In the data rows, the value 128 means zero.
Some points, one per row:
[ 77  94 147 155 124  72 133 149 128 126 113 162 142 126 117 163 145 144
 157 158 168 164 101 122 130 119 153  83 136 107 150 125 172  90 119 122
 160 128 111 155 202 164 146 117 170 115 114 105 146 149 130 103 140  60
 130 137 115 130 124 170 105 135 180 130 159 124 148 149  99 175 129 122
  89  47  78  87 119 167 184 132  82 111]
[123  15  95  73  81 112 166 142  94 152  88 152 177  83 142 129 166 193
 128 115 182 149  76  82 138 133  79  36  59  64  65  23 179 169  65 113
 191  86  86  99 142  90 150 138  84 112 138 194 112 142  49 115  55 107
 136 185  49  46 121  50 135 103 128 151 150  79 121  97  66 156  68 181
 117  77 113 181  68 150 140  11 254 100]
[178 101 104 167  95 181 147  98 142 153 122 141 135 112  87  49  51 133
 126 161  93  87 160 144 132 142 139 142 163 141 134 195  79 116 138 203
 117 148 162 114  89 141 121 155 104 103 167 107 115 137 176 114 129 171
 142 155 138 110 132 171 171 170  96 129 100 146 151 157  76  94 100 163
 132 138 143  72 128 142 101  98 134 161]
[181  20  70  73  76  97 115 114 121 140  88 175 129  99 148  81 162 145
 196 148 126 176 112 117 105  82 115  82  63 177  76  59 242 149 142 115
 166  52 135 100 210   1 130 140  96  99 100 198 105 101  51 129  68 139
 128 161  87 118 147  37 125 106 149  96 181  98 182 103 130 188  68 113
 116 106 107 168 147 117 184 102 222 112]
[124 200 104 119 120 124 104 126 159 100 150  96 139 131 156 149 159 131
 148 132  93 120 169 114  91 151 104 137 104 116  90 152 169 168 117 123
  56 117 147 116 118 152 151  66 187  88 151 128 100 137  98 102 150 121
 130 138 179 114 105 182 128 138 133 106  93 102 100 173 145  89 108 103
  61 121 129 111 135  86  84 138  90 149]
[166  84  89  85  68 144  86 151 107 174 100  68  89 164 198 103  78 153
 143  92 110 113 134 118 125  86  88 187 106 100  71  81 113 159 141 124
 147 132 139  47 122  59 160 172 201 124  72 111 133  84 139 220 131 130
 121 143  94 157 164  66  85  68 155 139 104 131 118  98 147 102 110 130
 106 123 133 135 129 118  61 111 199 149]
[ 94  59 130 109  94  86 111 111 103 146  98 136 146 125 136 135 146 164
 166 129 166  96  91 136 132  93 118 136 116 117 124 110 150 111 137 100
 135  68 102 116 119  94 112 103 124  80 131 105 129 136  98 184  97  95
 177 143 119 160 121  75 170 108  94 125 110  76 121 165 156 142 106 113
 113 120 130 154 153 156 103 118 161 157]
[100 100  86 119 100 146 112 143  84 125 104 132 146 117 145 154 151  93
 169 112 135 124 119  54 110 165 128  69 112 158 104  98 139 114  68  88
 139 110 106 141 160  77 107 149 112 151 113 148 107 131  89 150 102  81
 127 165 132 150  86 107  98 114 136 119 114 127  95  96 116 149  78 105
 178  93 138 137 101 113 134 143 150 162]
[119 123 120  96  90 128 135  97 145 157 154 105 112  85 205 134  98 135
 108  79 129 116 116 144 101 119 103 118 179 129  90 124 109 109 134 155
 114 109 136 106 114  60  85 162 221 164 115 160 131 140 122 125 176 156
 125 142 122 110 144 137 107 104 157  63 141 131 133  91 131 118 131 122
  94 142 137  99 145  90 118 125 126 156]
[ 99 115 142 160 155  59 178 143 168 141 159 161 112  91  75 161 130 132
 144 182 144 131 116  67  99 183 162 168 108 128 213 126 103 161 125  71
 148 103 101 135 182 115 195 128  96 146  97 165 108 103 123  94 159  84
  91 111  94  77  94 154  45 137 149  89 174 138 169 115  90 136 108 115
  83 116  95 119  86 148 182 150 134  99]
[108 111 152  96  95 102 141 149 144 132  97 136 126  98 158 130 124 146
 111  70 110 121 105 109 126 128 118 122 145 124 110 133 177 109  99  99
 150 160 129  88 168  97 130  98 150 154 136 148 140 122 110 132 139 141
  91 120 138 115 156 126 119 128 225 114 141 138 160 101 133 102 100  64
 172 157 105 157 119  67 149 156 134 175]
[167 144 147 126 108 102 118  68 130 108 106 116 146 175  78 140  31  73
 101 143 145 101 116  97 155 115 168 104 114 160 142 132  56 152 171 179
 163 132 118 178  99 184 123 127  89 147 154 107  84 170 255  53  97 194
 104 142 137  69 106 118 137 165  86 142  94 176 143 118  43 128  98 160
 188 138 153 130 126  94  54  94 225  72]
[ 88 154 162 122 150  97 148 148 117  99 108 144 102 130 163 157 158 144
 143 137 166 109 147 121  52 143  96 119  91 117 157 126 122 116  43 148
 180 120  94 130 153 148 117 146 137 148 109 145 144 136 161  90 110 122
 127 134 148  89 126 152 116 180 139 104 159 151 138 112 157 117 150 165
 170 154 147 133 127 165 203 130  84  92]
[147 107 175 134 112 171 122  97 131 132 131 109 125 128  87 115  88  86
 119 118 105 104 118 122 157 108 188 120 140 126 122 191 131  99 213 179
 133 140 146 160 122 157  74  93 152 163 142  86 135 171 244 156 123 168
 132 137 146 160 187  74 159 179  73 132 132 149  43  95 160 162 115 141
 130 105 139  94 156 130  97 118 166 138]
[142 156 136 159 123 160 112 125 160 143 150  67 151 167  76 161 112 100
 143 129 136 144 156 148 152 153 128 189 124 117 148 149  60  86 105 205
 190 142 160 105  74 148 109 132 198 121  72  70 144 118 208 148 142 163
  93  67 135 150 176 154 154 114  88  80  60 178  99 150 172 137 134 110
  96 135 152 120 157 177 149 124 101 155]
[186 156 120 117 171 104 109 134 126 160 122 129 121 119 145 112 116 202
 129  84 145 100 167 118 178  92 146 148 137  85 108 108 120 120 130 105
 143  98 138  97 102  72 153 158 145 169 105 131 144 125 134 127 109 115
 138 123 118 160  77 106  64  90 161 115 178  86 143 127 142 128 116 158
 120 117 156 161 102 163  99 106 132 101]
[ 61  61 113 114 142 123 145 143 149 160 153 202 112 132 159 136 194 155
 159 110 117 138  90 114 121  34  99  96  80  91 118  59 159 107 125 104
 111 104  84  96 170  78 140 131  84 152 192 162 125 112  38 141 111  76
 122 139  84 101 123  98 124 168 151 143 162  80 113 123 124 153  25 197
 106  57  71 127 125 108 134  74 180  87]
[ 56 106  93 130 143  82 168 142 106  99  98 169  77 169 168 194 163 124
 155 175 185 131  95 113  51  86 135 111  62 117 170  67 207  82 130 156
 113  69 155 105 207 117 115 125 127  99 117 174 112 131 114 168  94 112
 144 152 124 116 105 146 127 160 166 126 201 134 120 150  92 149 122 122
  92 108 117  88 102 120 160  58 139  74]
Then 10 other points, each followed by its number:
[131 177 137 110 158 155  93 167 100 137 159 117  84 105 147 123 140 114
  94  97 111 107 130 139 199 106 164  97 183 138  90 130  84 133  97 184
  70 127 130  77  92 133  94  72 173 127 162 106 176  96 149 146 128 143
 118  82 124 152 114 171  92  94 133 145 129 133  54 147 128 101 173 126
 136 202 104 173 138  97 137 140  87 145] 0
[ 88 194 151 190 179  89 134 159 159  87 151 119 178 128 108 185 136 134
  68 190 197 125 152 117 110 160 157 115 101 116 194 142 103 102 131 102
 100 138  92 175 147 185 190 104  99 141 150  90 143 148 154 104 189 113
 122 123 179  96  73 170 144 191 111 106 113 152 169 127 108 143 157  92
 156 136 104  73  53  94 203 156  63 165] 1
[132  80  89 113  73  88  59  98  84 164 143 137  76 128 130 113 135  81
 121  65  88 164 135 103 120 141 114 188 106  49 123 140 118 146 139 131
 185  89 109 105 113  46 148 115 142 169 119 138  99  57  95 179 130  79
  89 125 102 121 135 143 123 108 116 128 155  69 173 109 159  90 125 134
 100 104 109 143 116 146  95 203 142  90] 2
[ 91 129 120 138 193  94 121 119 139  80 131 147 173 149 142 178 136 121
 127  99 143 146 150 136 132 125 107 160 121 137 153 122 159 101 125  66
 151 101  94 114 149 143 176 136 145  76 117 123 138 114  80 129 138 138
 168 140 127 118 103 131 124 119 147  98 156 103 182 123  97 135 143 157
 107  90 171 115 115 141 210 153 132 147] 3
[160 104 147 158 116 164  77 104 120 140 101 150 139 141 113  88  78  95
 135 153 120 106 142 106 159 146 161 185 140 120 110 121  77 170 134 242
 125 198 177 139  76 151  90 159 127 147 176 102 103 159 150 123  99 167
 150 132 164 179 147 106 109 183  92 104 161 197 119 148 101 121 137 161
 149  94 161  97 151 101  57  84  94  99] 4
[150  87  78 130  86 156 115 124 166 135 114 118  96 110 178  98 117 185
 162 104  42 128 160 170 161 103 118 151 113 136  85 117  79 135 146 127
 177 133 150  84 110  35 120 148 164 137 101 116 123  77 153 156 152 111
 144 135 127 173 161 101 142  74  96 134 120  66 123 136 136 127 181 150
  99 148 117 170 133 160  66 157 122  95] 5
[111  99 215 172 181 149 165 126 116 139 155 208  96 152 119 119 174  78
 177 185 153 109 146 116 153 125 136 101 116 130 223 142  97 128 143 108
  47 153 129 169 168 197  90 108 114 132 213 173 115 184  71 119  66 117
 132 109 128 107 134  45 194 216  84 140 154 173 126 102 115 113 104 143
 115 118  80 111 169 121 115 115 102 112] 6
[102 123 124 121 132 108 163 145 156 105 136 122 178 154 121 141 148 133
 151 139 129 155 121 127 140 143 129 109 152 129 141 161 137 117 130  92
 166  89 114 122  93 151 158 117 147 102 131 114 157 138 118 105 124 101
 109  83 127 132 115 117 115  72 154 129  79 114 100 130 140 103 149 124
 160 148 127 137 165 151  95 159 149  94] 7
[128 129 133 135 153  85 157 146 101 156 124 151 107 136 104 126 144 115
 146 144 153 173 127 123 113 170 155  90 122 139 128 140 132  93 116 107
  67 151 135 133 108 127  88 129  93 124 100 104 120 107 136 210  77 117
 103  90 121 168 137 161 144 139 157 181 137 130 104 151 162 115 158 145
  74 146 162 158 110 100 145 184 104 151] 8
[ 99  94 150 170 112 168 158 118 116 101 100 110  98 162  95 166 125 123
  76 129 133  84 138 107 128 157 137  99  90 181 152 117  94 111 142 174
  94  98 139 194 150 150 148 135 138 155 193 143 101 117 162 154 135 102
 170 173 193 110  92 137 128 151 129 183 161 180 162 126 110 127  75 117
  99  35 144 128 101 131 162  45 159  89] 9
Which three of these numbered points are nearest to each point below, looking only along the 6 directions in which the first points spread most? Their numbers follow each, nearest first.
[143 179 160 138 148 139 152 162 178 142 144 142 125 164 143 113 178  77
 156 151 142 152 145  98 132 133 123 104 145 139  68 162  94  94 113 108
  96 152 131 182 177 100  83  74 160  60 128 156 189 124  44  77 147  84
 119 148 119 116 149 100 135 164 166 104  89 128  84 172 184 144 122 119
 135 194 121 118 116 136 142 124  45 146] > 8 7 3
[129 150 102  96 145 161 174 164 107 151  93 117 157 148 129  96 143 138
 155 133 112  89 117 123 105 158 112 138 176 158  85 108 145 150 116  87
  70 149 148 113 139 141  96 137  88 103 140 130 140 112 128 157 106 113
 136 142 119 114 108  84  91 130  88 137  88 156 133 121 160 148  95 152
 115 177 168 124  98 110 120 110  90 175] > 7 8 2
[154 106 101  88  72 110 102 122 110 132 105 120 113 125 119  98  84 184
 199 129 124 164  94  79 111 125  84 152 105 115 133  81 198 120 157  98
 149  90  96  98 151  79 160 164 103 119  90 180 165 143  62  97 153 117
 119  94  94 153 119 110  73  59 131 134 125 126 141  89 144 168 105 110
 135 133 132 154  91 155 154 121 175 130] > 2 3 7
[148 146 129 108 127 124 144  88 117 105 138  71  84 119 122 152 107  77
 105 110 158 111 139 174 135  82  96 160 139 145  75 123  82 151 118 162
 164 144 130 119 103  85 116 125 116 146 125 152 105 141 162 112 153 128
 138 136  76 148 165 141 134  98 106 168 123  81 171 150 152 117 132  75
 149 128 140 137 135 123  84 167 148 120] > 7 0 2
[117 119 127 168 141 146 147 134 124  99  92 176 159 129  95 135  99 116
  92 163 125 134 115 104 145  94 121  70 116 141 143  56 144 166  96 147
  68 169 186 130 107 177 127 101  69 106 154 147 141 128  98 136 130 164
 157 143 134  90 162  65 143 166 122 145 110 151 125 117  76 177 130 157
 127 110 163 112 142 158 106 144 122 123] > 9 6 7
[138 140 188 169 118 141 119 103 120 135 126 110  86 150  83 103  52 110
  81 114 137  75 106 147 145 203 148 112 115 135 166 133 115 162 136 155
 135 161 127 102  76 130  63 171 104  98 131  83 104 128 220 114 149 140
 125 156 143 140 116 103 160 163 101  98 111 173 101 143  88  78 125 160
 175 110 175 115 188 151  90  84  96 113] > 4 9 7
[ 87 184 180 169 174  92 147 150 119 153 210 123 139 143 140 142 193 106
 139 114  84 153 122 125 140 110 183  57 122 129 176 190 102 118 124 132
  68 135 147 136 129 161  82  99 129 108 155 140 172 127  77 136  77  96
 134 115  85 106 116  97 124 181  89 125 138 120  73 143 179 118 171  91
 115 189  90 120 142 131 173 161  64 130] > 8 3 7
[119  96  95 129 139 141  90 149 133 148 111  86 144 133 181  86 173 140
 139 126  93 127 105 146  82  60 101 118 147 151 163  97 154 137  98  96
 146 110 130 113 165  80 147 142 140 121 105 152 132 107  99 139 110  82
 140  78 102 130 140 111  66  93 137 164 103 117 118 155 138 126 134 115
 146 101 116 127 112 135 117 143 124 122] > 2 3 7
[ 63 197 161 138 219 120 131 140 181 100 159 132 194 124 141  92 160 152
 103 208 193 138 156  80  97 133 104 104 139 157 166 112 165  78 137 109
  78 162 111 160 200 255 152 123 127  71 132 154 112 151 140  83 132 103
 138  88 177  98  59 153 112 169 153 138  78 129 146 109 156 157 173  90
 124 175 156 115 126 112 234 121  35 150] > 1 3 8
[155 188 143  90 153 201 111 141 137 150 202 106 151 132 125  96 109 109
 104 122  80 149 175 166 168 124 150 178 121 154  98 233  45 159 132 124
 140 161 158 125  23 145  88 116 147 193 133  65 146 103 204 130 194 131
 172 125 187 110 146 200 162 121 125 100  82 110 127 170 164 102 167 136
 146 144 147 131 124 109 109 148 115 164] > 0 4 7
[159 117 146 115  92 186 114  92 156 108  66 122 222 146 127 144 100 152
 106 187 125 122 102 149 174 128  99  64 112 128 126 104 120 131 147 127
 149 117 194 147 139 132 123 152  86 139 109 165 124 179 159 147  68 140
 159 183 150 128 119  91 163 182 142 101 112 186 103  77  89 122 110 125
 187 112 118 121  95 116 121  56 139 106] > 9 4 7
[122 179 143 121 137 100 168 162 143 145 142 147 118 107 125 107 158  73
 174 156 129 163 141 131  19  83 134  84 149 114 110 164 148  82 142  87
  92 187 142 160 164 188 150  91 102  98 104 151 125 169  95  80 116 103
  84 147 125 146 106 116 134 142 102 134  79 146  92 168 179 135 110 116
 136 203 111  97 131 183 148 135 107 136] > 8 7 3
[ 49 209 162 156 162 109 154 141 165 102 178 165 107 103  97 148 182 106
 138 162 150 144 165 132 103 137 132  90 135 187 189 117 158 119 108 118
  67 135 121 138 177 164 105 129 115  90 126 113 152 145  79 134 169 120
 120 109 124  96 135  96 178 176 143 141 131 150 112 109 130  94  95  56
 107 128 143 104 142 125  94 104  29 127] > 8 3 1
